The rows of R fall into several groups, and each row is roughly a mix of its group's hidden directions.
R, 132 rows:
[[-24  11  31  -2   8 -10   6  -3   2  -1]
 [  2 -29  -6  18 -10 -13  17  11   2  -1]
 [ -2  18  13   4  -9  -2  11 -31   2  17]
 [  2   6  -3  26  -1  11  21 -18   4  18]
 [  3 -22 -20  -7   8   5  11  24  14  -6]
 [  1  -4  -3  21   1  14  20   8 -10  26]
 [ 17  -8 -17 -14   5  -7  -9  29   3  -9]
 [ 25 -12  -5   5  15 -19   3  -9 -19   7]
 [-12   0 -22 -24  -3  -3 -17   3  -5 -21]
 [-29   5   6   1 -26   9  -1  11  10  -7]
 [ 10  30 -13  -6   7  18   5  -8   4 -16]
 [-20   2   9  16  -5  11  18   3 -18  20]
 [ -9 -14 -16  10 -17   1 -17  -8 -19 -17]
 [ 35  -6  -9  10  14   6  11   1  -1  13]
 [-13 -18  11  11   3 -21  -8  14 -11  20]
 [-28  12  11 -10 -13 -20   6   1   5 -11]
 [ -1 -27 -27  -7  -8  -5 -13   5 -10  -6]
 [ 13  -1  18  -7 -19 -14 -23  -5 -13  11]
 [ 17   4  -2 -14  29  17 -11  11   6   3]
 [-14  -9  23  19   1   8  -6   6  25   5]
 [-15   9  19  21  -3 -14   5  13 -16  11]
 [-34   7   2 -17 -14  -5  -9  -4   4  -9]
 [  3  19  27  -8  -2 -18   3   9 -18   2]
 [-17  -8 -27  -9   1  11   4  19 -11 -13]
 [-24  11   9 -16 -10  -4 -27   0   5   3]
 [-16  -9   8  14 -27   8   5 -17   3  15]
 [ 13  -5 -32  -3   1  12  10  -9 -18  -6]
 [  5  11   7 -20 -21  -7  -1  -7  12 -26]
 [ 12  -2 -20   1  21  21 -10 -17  -3   8]
 [ -9  -1 -20  -9   3  -4  26  11  23  -2]
 [-14 -11 -28   1   2  19 -10   6 -13 -11]
 [ -3   1   8 -21   2 -11 -17  19  -7 -24]
 [ 14  -1 -33 -14   7   6  -6 -15   3   8]
 [  4  12 -14   2  18   7  13 -23  13  19]
 [-22  -2  13   9   5 -25   1  22  -6   4]
 [  4  -8 -20 -25  -6  -1   6  -2  22 -16]
 [ -1  21 -11  14   6  22  18 -16   0 -10]
 [ -2  -4 -14 -10  29  -5  -9   9 -12 -22]
 [  6  15 -31  -6   6   8  -1 -24   0  -3]
 [ -6 -12 -11 -19  -5  -5  15  27  12 -10]
 [  4  -4 -15 -11  26   3 -26 -13   2  -6]
 [-13 -19 -22  -1 -17  15 -13  12   1 -12]
 [ 34   7 -10  15   1  -3  17   5   5   9]
 [  1   1 -16 -27  14 -13  -4 -19   8  13]
 [-34   5  11  -6 -13  -3 -16   0  10  -6]
 [ 24 -12 -17  -9  19 -15   0  -8  -5  13]
 [-16   5  -6 -16 -19  10  -6 -17  24  -5]
 [ 14 -22  -5   6  -1   3 -14  19 -18 -17]
 [ -3   4  22  15 -12 -17  13 -17 -14  10]
 [-28  13  -4  -7   8   3   1 -29  -1  -3]
 [-27   3  30   7  12   6   0   1  -1  -9]
 [ -9   1   6 -18 -15 -17  21  19  11  -5]
 [-13   1  31  14 -13 -14   8  -1 -13   0]
 [-25   1 -10   0 -24  10 -12 -13 -12 -10]
 [-26  -2  -9  11  -8  14 -23  -7  12   7]
 [ 22   2 -20  21   0   5  14 -15  -5  13]
 [ 27   4 -24  -2  16  -8   2  -9 -13  -2]
 [-33  -9  20 -16   5   0  -9  -3   5  -2]
 [-15  -2  18   2 -33 -12   2  -2 -12  -1]
 [  6  17  14 -15  13   1  16   5  23  16]
 [ -6   4  17  -9 -11 -12 -11  22 -11 -23]
 [ -6 -24  -9   8 -19  12 -21  -7  -6 -10]
 [  7  -8  34   1 -17 -14   5   9  -2   8]
 [ -8  32   5 -13   6  12 -13 -15  -8   2]
 [  7  32 -15   0  15  17   8   3   1  -7]
 [-11  28  13  11  13  -3  21 -10   5   3]
 [ -8   1   9 -24   2 -15  29   1   2 -10]
 [  8   2  16  19  -8  10  -9  13  28   8]
 [ -7 -15 -17   9  17  16  21  12  10   6]
 [ -1  10   6 -22 -19 -16   0   6  13 -23]
 [-19   5 -35   4   3   9   3  -9  -4 -10]
 [  4  12  -4  21  -1  22  24   0  -8  13]
 [ 25  12 -24  -4  -5  -8  13  -2 -17  -3]
 [-24   7 -14  10  -6  -6  30   2  -4   5]
 [-18  -4  19   4 -14 -23  -8 -15  -4 -14]
 [-11  11   8  24 -11 -11   9  -1 -20  18]
 [  9 -16 -13   4  15   2  29  -7 -16  -8]
 [ 15   4 -19  -3  19  20   6  17   3  15]
 [ 33   8 -15  13   1  -5  15   3   0  10]
 [-15  -3 -19  -5  -7   0  21  -3  29  -1]
 [ 37  -2 -12   3  12   4   9   1  -7  11]
 [ 14  11   0  25  -5  -2  -2   6  23  20]
 [-13 -18   1  -4  -1 -22   6  28   5  10]
 [-24 -13   1  -3   8  -3  -1 -31  -3  13]
 [ 16  -8 -25 -12   7  13  -2  -8 -24  -3]
 [ 27   1  -3  -8  16 -21   3 -13 -11   9]
 [  4   4  -4   2  -1  13 -32   0  12  23]
 [ -5   4  29   0 -12 -23   0   6 -16  -8]
 [ 13  -3 -18  -3 -18   6 -10  26  -2 -16]
 [ -1   6 -17  18   3  18  27  -1  -4  15]
 [ -1  15  -4  14  17 -15  28   5 -12   8]
 [ 13 -10  -4  -6 -15 -13 -13  19 -18 -18]
 [ 39   3   7   0  10  -3   5   9  -1  11]
 [ -3 -26  -8   7 -15  17 -18 -12  11  -4]
 [ 14  19 -20  -3   9  20  16  14   4   7]
 [ 14  -2 -16 -26  -5   8  -3 -11  18 -17]
 [ -5  -2  11   7 -16   3 -23  -7 -29  -6]
 [ -8 -27   3   3   9   1 -17 -26   2  -9]
 [-21  -9  12 -24   5  -1  -4  -4 -18 -18]
 [-20  11  -1  19 -24  -4   3   3  19  -8]
 [-36  -2 -13   3 -11   2  -4 -11  -5 -12]
 [-26   0  34   6   3  -3   4   5   3   1]
 [ 11   4  17   2   9 -20  11  21 -21   3]
 [-24  -1  -6   1 -27   7 -12 -12 -13  -9]
 [-17  -8  21   8   6   7 -13   4  25  14]
 [-16   2   7   3  -9 -20  18  28   2   3]
 [-18  -7  -4   1 -27  12 -16 -18   2  -7]
 [  4   8   8  16 -18  11 -11  12  29   4]
 [ 11  19  12  -7  22  -5  18   6  12  15]
 [ -2   9  21   9  12  -6  19  -7  14  23]
 [ 31   4 -21  12  -4   0   9 -11  -6  10]
 [  3 -32  -1  12   8  16  -3 -12  -3  16]
 [-12  11   6  18 -15   0 -11   5  28  11]
 [-32  -3 -12  13 -14  10 -11  -8   4  -9]
 [-36   7   0 -14 -13  -5  -7  -5   7  -6]
 [  7  16 -13 -12  10   9 -12 -22   6 -21]
 [  3  -7  -4   8   0  -6  35  -1  -9 -20]
 [  5  24 -17  -2  25  12   4  15   2  -1]
 [ 31  11 -16   7  -4  -7  19   3  -6  -1]
 [ 20   3 -14 -25  13 -21  -7   4  -2  -2]
 [ -7   2  23  16  -5 -20  16 -14 -12  11]
 [  4  28   3 -27  13   3 -11  -2   6  -5]
 [  2  24   6 -14 -16 -21 -14  -8  -5 -13]
 [-17   8  19   9 -11   0 -24   7  20   6]
 [-13   5   1  20 -14 -15   6  -8 -29  -3]
 [ 10  18   0   2  -3  20  -2 -28  -1 -17]
 [-11   2  16 -19 -25 -14  11  10  11  -3]
 [  3 -30 -29   7  -2   8  -5   5  -5   1]
 [-28   5  14  -2  -8  -2 -14   2  24   8]
 [ -9 -28  14   3 -22 -16   0  -6  -1   6]
 [ 10   7  17   5   4  -1 -22  -1 -31  -1]
 [-11   1   1  10 -31   3  13  -2  15  19]]
Here is one row of each group, with its name. Which group are the others in?
[ -6  14  25   3  -7 -13 -11  10  22  11] => (13)
[-19   1  13   5 -29   4 -10 -13 -16   0] => (137)
[ 21   5  -5  29  -2   0  16  -7 -15   3] => (29)
[  7  34 -12   1  13  16   4  -4  -1 -11] => (89)

[ 12 -12 -14   1   1  18 -10  29   7 -11] => (29)
[ 20   8 -20 -14   0 -17  -2  21  -3 -12] => (29)
[ 21  10 -13 -23   9 -21  -7  -5  -8  -6] => (29)
[ -2  13 -15  21  15  19  17  -4  -9  11] => (89)
[ 19 -13  18  17   6  23  -3   0   6  14] => (29)
[  9   2 -23  -2   3  26  22  -6  11  -2] => (89)
[ -8  22  20   2   7  25  -6  -4   2 -16] => (29)
[ 18  12  18  -1  16   3 -22  -1 -19   3] => (137)
[ 33  -1 -20   1   9   3  15  -2 -11   7] => (13)
[-28   3  16 -15  -1  -3 -24  -1   6   5] => (13)
[ 36   3  12 -10  11  -4   3  10  -1  10] => (13)
[  4  34  12 -12  17  -1  -4  -3 -11   5] => (137)
